cols: N B G Y
-6.93	-6.70	-8.03	+7.67  J
+2.98	-4.78	-5.43	+5.29  K
+2.76	+3.14	+3.26	-2.80  Q
-4.17	-5.06	-4.79	+6.71  L
-4.17	-5.06	-5.05	+3.77  F
-4.17	-6.05	+6.71	-5.06  C
-4.17	-5.06	-6.04	+6.71  E
+2.91	+3.65	+5.57	-4.46  R
-2.24	-4.01	-4.00	+4.16  A
col: +3.77	-5.06	+6.71	-4.46	+4.16
Y
col: +2.76	-4.17	-4.17	-4.17	-4.17	+2.91	-2.24
N
col: +2.98	+2.76	-4.17
N
order: +6.71	-4.17	-5.06	-6.04
E
miss Q: -2.80	+2.76	+3.14
+3.26

cols: M Z H W
+1.24	+6.53	+5.72	+3.77 -> T
-0.28	+1.23	+7.05	+0.95 -> V
+1.40	-0.92	+4.05	+5.74 -> X
+6.54	+1.24	+3.77	+5.72 -> P
+1.24	+0.02	-0.53	-7.29 -> D
len: +1.24	+0.02	-0.53
3
order: -7.29	+1.24	+0.02	-0.53
D
col: +1.24	-0.28
M
len: +1.40	-0.92	+4.05
3
both D T: 
+1.24
order: +3.77	+5.72	+6.53	+1.24
T

cols: sok tadut vudor Ner vupad Vatis kerin vuro pur gokik
-6.07	-3.91	-5.17	-9.00	+2.78	+1.95	-5.44	-8.03	-6.56	+2.78  Ziko
-5.17	+1.96	-6.07	-6.56	+3.68	+2.78	-8.29	-3.91	-8.03	-5.44  zomiv
+1.30	+2.71	+3.68	+0.18	-4.13	-2.15	+1.70	+2.41	+0.68	+0.96  Kun
order: +2.78	-6.56	-8.03	-5.44	+1.95	+2.78	-9.00	-5.17	-3.91	-6.07
Ziko
both Kun zomiv: 
+3.68
col: -3.91	+2.41
vuro
col: -6.56	-8.03
pur
len: -6.07	-3.91	-5.17	-9.00	+2.78	+1.95
6
both zomiv Kun: 
+3.68
len: -6.07	-3.91	-5.17	-9.00	+2.78	+1.95	-5.44
7

cols: Gif zabov vip zik riri
+3.33	+2.87	+0.01	+1.54	+3.16 -> godo
-0.73	-2.49	-0.92	+2.64	+2.65 -> ros
+7.62	+7.52	-0.74	-0.73	+8.01 -> dula
-5.64	-5.55	-1.52	+3.47	-5.63 -> nufug
+0.07	-0.57	+2.19	-0.72	-0.51 -> Tigu
+3.33	+2.87	+5.46	-3.21	-7.70 -> teru
-0.01	-1.41	-0.66	+2.49	-1.28 -> vig
len: +3.33	+2.87	+0.01	+1.54	+3.16
5
col: +3.33	-0.73	+7.62	-5.64	+0.07	+3.33
Gif
miss nufug: +3.47	-1.52	-5.64	-5.55
-5.63
len: +3.33	+2.87	+0.01	+1.54
4
both ros dula: 
-0.73
miss ros: +2.65	-0.73	-2.49	-0.92
+2.64

cols: sipup pep sena vulev
-3.09	+0.19	-2.44	-7.57 = fil
+7.95	+6.39	+8.09	+6.38 = kel
-3.09	+0.19	-1.85	+0.65 = Bap
-2.16	-2.28	-0.98	+2.37 = vivi
-3.09	+0.19	-1.85	-2.06 = vibi
-2.16	-2.28	-0.98	+2.31 = Loro
+6.38	+8.09	+7.95	+6.38 = nivig
miss vivi: +2.37	-2.28	-0.98
-2.16
miss kel: +6.38	+8.09	+7.95
+6.39
col: -2.16	-3.09	-2.16	+6.38
sipup
order: +8.09	+6.38	+6.39	+7.95
kel

cols: Bopo pufo Navu laga Gep dekab nav veb kul Fug
+0.69	-4.93	+4.51	-1.77	-5.70	+0.06	+1.66	-0.29	+0.84	+2.91 -> vut
+1.35	-5.09	+4.19	-1.62	-6.81	-0.17	+1.19	+0.27	+1.28	+1.43 -> foduv
+1.01	-3.52	+2.60	-3.38	-6.42	-0.55	+4.91	+0.59	+3.59	+0.98 -> Vogap
+1.66	-1.11	+0.89	-2.60	-0.50	-1.42	+2.81	-1.99	-0.49	+0.02 -> rego
+1.35	+0.27	+1.28	-1.62	-0.17	-6.81	-5.08	+1.19	+1.43	+4.19 -> ges
+1.49	-6.00	+3.06	-2.89	-1.64	+1.43	-0.29	-1.90	+0.30	-0.54 -> Fis
+1.01	+4.91	+0.59	-6.42	+2.60	+0.99	-3.38	-0.55	-3.52	+3.59 -> gak
-0.08	-3.41	+2.48	-1.42	-5.84	+0.18	+3.08	-1.65	+1.19	-1.14 -> kigev
-1.99	+1.67	+2.11	-0.40	-2.25	+0.63	+1.32	-1.79	+2.18	-3.31 -> rufu
miss rego: -1.42	-2.60	+1.66	+2.81	+0.02	-0.50	+0.89	-1.11	-1.99
-0.49
order: -5.09	+1.28	-0.17	+1.43	-1.62	+1.19	-6.81	+4.19	+0.27	+1.35
foduv
both vut rego: 
+1.66
order: -6.42	-3.52	-3.38	-0.55	+0.59	+0.98	+1.01	+2.60	+3.59	+4.91
Vogap
col: +0.59	+2.48	+2.11
Navu
col: +4.19	+2.60	+0.89	+1.28	+3.06	+0.59	+2.48
Navu

cols: guvi soz bug pab pofe vite kare
-0.07	+0.27	+2.22	+0.10	-0.09	-1.57	-0.43 = Tosud
-0.01	-0.17	-2.31	-0.27	+0.44	+1.68	+0.12 = zopes
+0.16	+0.43	+3.55	-0.02	-0.65	-2.56	-0.87 = Daz
-0.07	-0.44	+2.22	+0.10	-0.09	-1.57	-0.43 = Rosur
-0.52	+0.18	-3.63	+0.20	+0.75	+2.38	+0.44 = bodu
+0.09	-0.44	-0.43	-0.07	-0.09	+2.22	-1.57 = dakur
-0.07	-0.61	+0.73	+0.23	-0.12	-0.37	-0.14 = kozi
-0.31	+0.03	+0.80	+0.38	-0.14	-0.86	-0.02 = sed
+2.17	+0.73	+8.67	-2.26	-1.43	+2.18	-0.74 = tolir
miss tolir: -0.74	-1.43	+8.67	+2.18	-2.26	+0.73
+2.17
both bodu zopes: 
+0.44
order: -1.57	-0.43	-0.07	-0.44	+2.22	+0.10	-0.09
Rosur
col: +1.68	-2.56	-1.57
vite

cols: gikol nivo givig pir
+4.79	+2.71	+1.51	+3.65 : Dibav
+1.08	-1.50	+0.33	+1.23 : rali
+2.62	+1.24	+1.45	+1.51 : Pana
+7.77	+5.41	+1.22	+7.76 : puro
+0.33	+1.08	-1.51	+1.23 : Leg
-0.13	+0.78	-1.29	+0.94 : rezut
+3.20	+1.45	+1.65	+2.08 : nom
-0.13	+0.78	-1.29	+2.67 : lete
+5.13	+2.68	+1.88	+3.96 : tula
col: +3.65	+1.23	+1.51
pir
col: +3.65	+1.23	+1.51	+7.76
pir
miss lete: +0.78	-0.13	+2.67
-1.29
len: +3.20	+1.45	+1.65
3
miss nom: +3.20	+2.08	+1.65
+1.45
len: -0.13
1
order: -1.51	+0.33	+1.08	+1.23
Leg

cols: duto vuf gunoz gasap Mamig bet Bope zimu sakam
-1.20	+0.08	+0.02	+0.84	-0.61	-0.08	-0.61	+1.55	+1.27 = bebov
+3.61	+1.61	+0.37	+0.26	+0.21	-0.44	-1.01	-0.85	-0.86 = dimed
-0.97	-0.60	-0.16	+0.46	+0.84	+0.08	-0.20	-1.61	+0.31 = lal
-0.86	-0.67	-0.15	+0.84	-1.60	+0.03	-0.83	+0.53	+1.54 = Paton
+1.40	+1.65	+0.53	-1.60	+0.06	+0.14	+1.81	-0.44	-2.66 = bam
+0.88	+0.64	+0.30	-2.02	+0.80	+0.41	+2.33	-0.91	-2.97 = zom
-0.34	-0.05	+0.11	-0.40	-0.49	+0.23	+0.60	-0.30	+0.02 = Debe
+2.25	+0.92	+0.12	-0.21	+0.35	-0.47	-0.26	-0.76	-1.19 = Pudof
-1.96	+0.17	+0.23	-0.17	-1.56	+0.43	+0.72	+0.46	+0.97 = fifu
+0.73	+0.14	+0.10	-0.30	-0.75	+0.09	+0.09	-1.57	+0.14 = podo
-0.47	-1.10	-0.30	-0.15	+1.22	+0.31	+0.15	-0.30	-0.24 = mosu
-0.91	+0.41	+0.80	+0.30	-2.02	+2.33	+0.64	-2.97	+0.87 = Gaz
col: -0.49	+0.35
Mamig
order: +0.30	-2.02	+0.80	+0.41	+2.33	-0.91	-2.97	+0.88	+0.64
zom
q: -0.97	-0.60	-0.16	+0.46	+0.84	+0.08	-0.20	-1.61	+0.31
lal

cols: dovu zalu zes Deme Kem kozo rebo rila lurer zoniz
-3.87	+8.05	+1.98	-4.76	-3.44	+2.90	-0.57	-4.71	-3.61	-1.13 : Mufo
+0.44	+2.47	-4.50	-3.26	-1.96	+1.57	-2.30	-0.97	-6.90	+5.17 : reze
+4.63	-2.97	+1.42	-0.16	+2.16	-0.56	-1.22	-1.85	+7.17	+2.73 : Rar
-1.95	+0.72	-1.44	-0.15	+0.65	+3.37	-2.62	+0.29	-2.48	-1.49 : met
-1.79	-0.81	-1.28	+1.53	+0.44	-0.10	+0.58	+2.00	-1.30	-1.43 : Tuf
-1.42	+2.00	-0.10	+1.53	+0.44	-1.79	-1.28	-0.81	-1.30	+0.58 : Fav
-2.30	+5.17	-0.97	-4.50	-1.70	+2.47	+1.57	-6.90	-3.26	+0.44 : Zeti
+0.29	-2.48	+0.72	+0.65	-1.44	-2.62	-0.15	+3.37	-1.48	+0.28 : kofu
-6.34	+3.49	-0.57	-4.07	-2.41	-1.63	-0.26	-3.44	-1.39	-0.22 : tuza
+3.84	+4.84	+3.50	-3.76	-1.95	+0.53	-1.20	-5.07	+0.05	+2.27 : Luzel
len: +0.29	-2.48	+0.72	+0.65	-1.44	-2.62
6
order: +0.44	-3.26	-6.90	+1.57	+2.47	-1.70	-4.50	-0.97	+5.17	-2.30
Zeti
miss kofu: +0.72	+3.37	-0.15	+0.65	-2.48	-1.48	-1.44	-2.62	+0.29
+0.28
order: -1.79	-1.43	-1.30	-1.28	-0.81	-0.10	+0.44	+0.58	+1.53	+2.00
Tuf
order: -0.15	+3.37	+0.65	-1.44	+0.29	-2.48	+0.28	+0.72	-2.62	-1.48
kofu
q: +0.29	-2.48	+0.72	+0.65	-1.44	-2.62	-0.15	+3.37	-1.48	+0.28
kofu
both Luzel met: 
-1.95

cols: zalip sutem Fuf vudo zorel kazo biv
+1.02	+2.55	+4.21	+1.48	-0.36	-9.26	+7.97  zef
+7.97	-7.46	-1.03	+1.44	-1.18	+9.45	+1.82  Ketip
-3.36	+2.07	+3.90	+1.32	-0.89	+6.98	+1.55  pim
-0.35	+9.45	+2.62	+0.84	-7.57	+2.77	+2.16  sesu
-7.46	-1.19	+9.45	+7.97	+1.82	-1.03	+9.44  zuza
both zuza zef: 
+7.97
order: +9.45	+1.82	+7.97	-7.46	-1.03	+1.44	-1.18
Ketip
miss zuza: -1.03	+1.82	-7.46	+7.97	+9.45	-1.19
+9.44
both zuza sesu: 
+9.45
col: -1.18	-0.89	-7.57	+1.82
zorel

cols: guku zesez Bor vezu rur zigo vuzab
+4.25	-5.97	+3.72	-2.99	+5.25	+1.06	-2.65 = sopiv
-1.13	-1.55	-0.79	-2.74	+1.66	-1.40	-2.54 = rezi
-1.80	-4.01	-2.68	-6.98	+4.45	-5.42	-6.99 = mubos
-4.20	+1.45	-4.16	-2.26	-1.25	-3.92	-2.48 = Kipu
-3.49	+1.27	-3.61	-1.88	-1.17	-3.53	-2.13 = zag
col: -4.16	-3.61
Bor
miss sopiv: +3.72	+4.25	+5.25	-5.97	-2.65	-2.99
+1.06
col: -0.79	-2.68	-4.16	-3.61
Bor

cols: suli Dez Rab mipav kupuz lopav ror bop bem tir
-0.96	+2.13	-1.91	-0.02	-2.33	+6.15	-1.10	-2.88	+1.41	+3.21 = Ledor
+0.40	-6.84	-0.60	-2.88	-2.44	+1.91	+1.90	-0.43	-2.88	-2.88 = gogur
+1.91	-6.84	-0.43	-2.44	+0.40	-2.88	+1.90	-2.88	-0.60	-2.89 = figif
len: +0.40	-6.84	-0.60	-2.88	-2.44	+1.91
6
both gogur Ledor: 
-2.88
order: -6.84	-2.88	-2.88	-2.88	-2.44	-0.60	-0.43	+0.40	+1.90	+1.91
gogur
len: +0.40	-6.84	-0.60	-2.88	-2.44	+1.91	+1.90	-0.43
8
order: -6.84	-2.89	-2.88	-2.88	-2.44	-0.60	-0.43	+0.40	+1.90	+1.91
figif
both Ledor figif: 
-2.88

cols: kudo golu Kaz Vamo vif mov Gol Zop
+0.13	-0.04	+0.03	-0.46	-0.09	+0.20	-0.26	+0.25 = retu
+0.03	+0.18	-0.18	+0.11	+0.28	+0.04	-0.22	-0.49 = Peda
-0.25	+0.13	-0.04	+0.20	+0.25	-0.09	+0.03	-0.46 = dob
-0.17	+0.13	-0.24	+0.20	+0.25	-0.10	-0.25	-0.07 = regu
+0.49	+0.83	-0.02	-0.19	-3.35	+3.52	-0.03	+0.28 = lemen
both Peda retu: 
+0.03
miss lemen: +0.28	-3.35	+0.49	-0.19	-0.03	+3.52	+0.83
-0.02
order: -0.46	+0.03	-0.09	+0.25	+0.20	-0.04	+0.13	-0.25
dob
col: +0.04	-0.09
mov
len: -0.25	+0.13	-0.04	+0.20	+0.25
5

cols: Rifez pepun Nas Nufiv Zesu Gub dekup Pemo piri
+4.90	+4.74	+8.64	-1.33	-6.19	-6.32	+5.19	-0.80	-5.63 = dareb
-1.69	-2.74	-0.28	-0.54	+9.09	+6.58	+8.52	+1.61	-1.78 = vopu
-6.19	-5.63	+5.19	-6.32	+8.64	+4.90	+4.74	-1.34	-0.80 = Pime
+2.15	+1.63	-4.63	-1.79	-7.15	-7.16	-4.29	-1.92	-0.63 = kivu
-5.32	-4.98	+2.77	-4.45	+9.20	+5.06	+6.53	-0.63	-2.20 = batap
-3.15	-3.58	+0.55	-1.73	+8.78	+6.07	+8.24	+1.05	-2.64 = Bomes
+3.49	+5.82	+1.07	+7.55	-6.47	-4.66	-5.38	-0.32	+0.73 = rig
col: +6.58	+4.90	-7.16	+5.06
Gub
order: -6.32	-6.19	+8.64	+4.90	-1.34	+4.74	-5.63	-0.80	+5.19
Pime
col: -0.80	-0.63	-2.20	-2.64
piri
miss dareb: -5.63	-0.80	+4.74	-6.19	-6.32	-1.33	+8.64	+5.19
+4.90
miss Pime: -5.63	+8.64	+4.74	-0.80	-6.19	+5.19	-6.32	-1.34
+4.90
col: +5.19	+8.52	+4.74
dekup
order: -5.32	-4.98	-4.45	-2.20	-0.63	+2.77	+5.06	+6.53	+9.20
batap

cols: Resit pef Gabi fom vute Venu
-3.19	+2.23	-3.43	-5.22	-4.73	+1.28  lup
+2.71	-6.09	-1.04	-2.19	+2.67	-1.98  dageb
-0.12	+3.76	-2.25	-6.30	-6.88	+0.16  Rikip
-1.38	-2.90	-3.63	-3.12	-3.88	-0.26  rori
-2.62	-0.57	-2.87	-0.99	-4.73	-3.19  nireg
-0.93	-2.52	+0.84	-1.00	+2.37	-4.47  fesu
-1.38	-2.90	-3.63	-4.74	-3.88	-0.26  Kikab
+2.24	+2.05	+1.69	+1.99	+2.15	+0.43  lar
-4.65	+0.93	-4.50	+1.43	+3.15	+1.09  los
-2.68	-9.13	+1.76	-0.91	-0.45	-5.75  Vugak
q: -2.68	-9.13	+1.76	-0.91	-0.45	-5.75
Vugak
col: -6.09	+3.76	-2.90	-0.57
pef

cols: gufiz zot gazod gibo dato kefe
-2.52	+1.82	-6.05	+4.46	-1.17	+1.10 : gebo
-1.39	+0.85	+2.16	-0.40	+2.16	+1.40 : rume
+1.46	-0.76	-0.13	-0.16	-0.17	-1.04 : robed
+5.31	-2.51	+1.47	+7.50	+5.64	+5.41 : sotil
+4.33	-2.81	+4.48	+6.32	+6.79	+4.43 : Rofu
-0.13	-1.04	-0.16	-0.17	+1.46	-0.75 : bikug
+0.11	+2.10	-0.86	+3.42	-0.32	+0.21 : bepa
+2.61	-3.52	-1.27	-1.67	+0.60	+0.59 : Kuzis
len: +2.61	-3.52	-1.27	-1.67
4
col: -2.52	-1.39	+1.46	+5.31	+4.33	-0.13	+0.11
gufiz
miss bepa: +2.10	-0.86	+0.21	-0.32	+0.11
+3.42
len: +5.31	-2.51
2
len: -0.13
1
order: -0.75	+1.46	-0.17	-0.16	-1.04	-0.13
bikug

cols: rit Fovo Zugi rov Vuke
-1.64	+6.68	+3.61	+6.68	-0.85 : miva
+6.07	+3.20	+6.07	-2.29	-2.77 : giraz
+4.00	+4.17	-2.83	+4.17	-0.16 : madim
+0.00	+6.91	+0.35	+6.91	-2.05 : fuz
+3.20	+6.07	-2.30	+6.07	-2.77 : runiv
order: +3.20	-2.77	-2.30	+6.07	+6.07
runiv
col: +6.07	+4.00	+0.00
rit

cols: Boni vod miti nurad Pibe rezak
+0.32	-1.21	+0.41	-6.96	-0.72	-5.81  Nuvub
-9.41	-1.20	+1.11	-3.55	-0.52	+0.27  maku
-0.89	+4.70	+2.91	-4.65	-1.60	+1.78  Soru
+0.26	-3.11	-1.60	+3.43	+0.99	+0.27  kodoz
miss maku: -3.55	+0.27	-0.52	-9.41	-1.20
+1.11
both Soru kodoz: 
-1.60
miss kodoz: +0.99	-3.11	-1.60	+0.26	+3.43
+0.27

cols: mufa Ruf Loz tizo nes Kek zife Sapur
-2.55	-0.40	-0.55	+2.13	-0.80	-7.59	+5.63	-6.06 = Kamuv
-0.79	-7.59	-6.06	+5.63	+2.13	-2.55	-0.55	-0.40 = Vaz
-7.33	-7.35	+9.19	-1.18	-0.57	-0.79	-2.39	+3.33 = gom
+0.65	+5.53	-6.96	+5.92	+2.20	-6.32	+1.43	-7.86 = pav
+7.78	+1.52	+1.51	-7.72	+3.95	+3.72	+9.04	-5.61 = zila
+6.12	-3.88	+9.02	-3.93	-5.70	-5.60	+3.26	-6.69 = ditid
-0.65	-0.98	+0.03	-1.76	+7.14	-4.98	+5.21	-0.94 = Kapun
-1.68	-3.71	-2.49	-6.43	+1.15	+6.58	-6.27	-3.56 = Zesi
-3.12	+8.36	+5.48	+5.72	+1.11	+2.97	+2.21	-3.26 = bek
len: -1.68	-3.71	-2.49	-6.43
4
order: -3.26	+2.21	+2.97	+1.11	+5.72	+5.48	+8.36	-3.12
bek
order: -7.59	-6.06	-2.55	-0.79	-0.55	-0.40	+2.13	+5.63
Vaz
miss Kamuv: -0.40	+5.63	-2.55	-6.06	+2.13	-0.80	-7.59
-0.55

cols: Kivus Lageb kuro zaki
+1.52	-0.85	+0.68	-0.63 = Mes
+0.48	-0.09	-0.22	-0.55 = Kas
+7.75	+0.20	+0.94	-2.57 = boriz
+0.84	+0.07	+0.01	-0.32 = faku
+4.88	-2.73	-1.69	-1.70 = Lonas
+0.83	-0.35	-0.34	-1.15 = reruv
col: -0.63	-0.55	-2.57	-0.32	-1.70
zaki
miss Kas: -0.09	-0.55	+0.48
-0.22

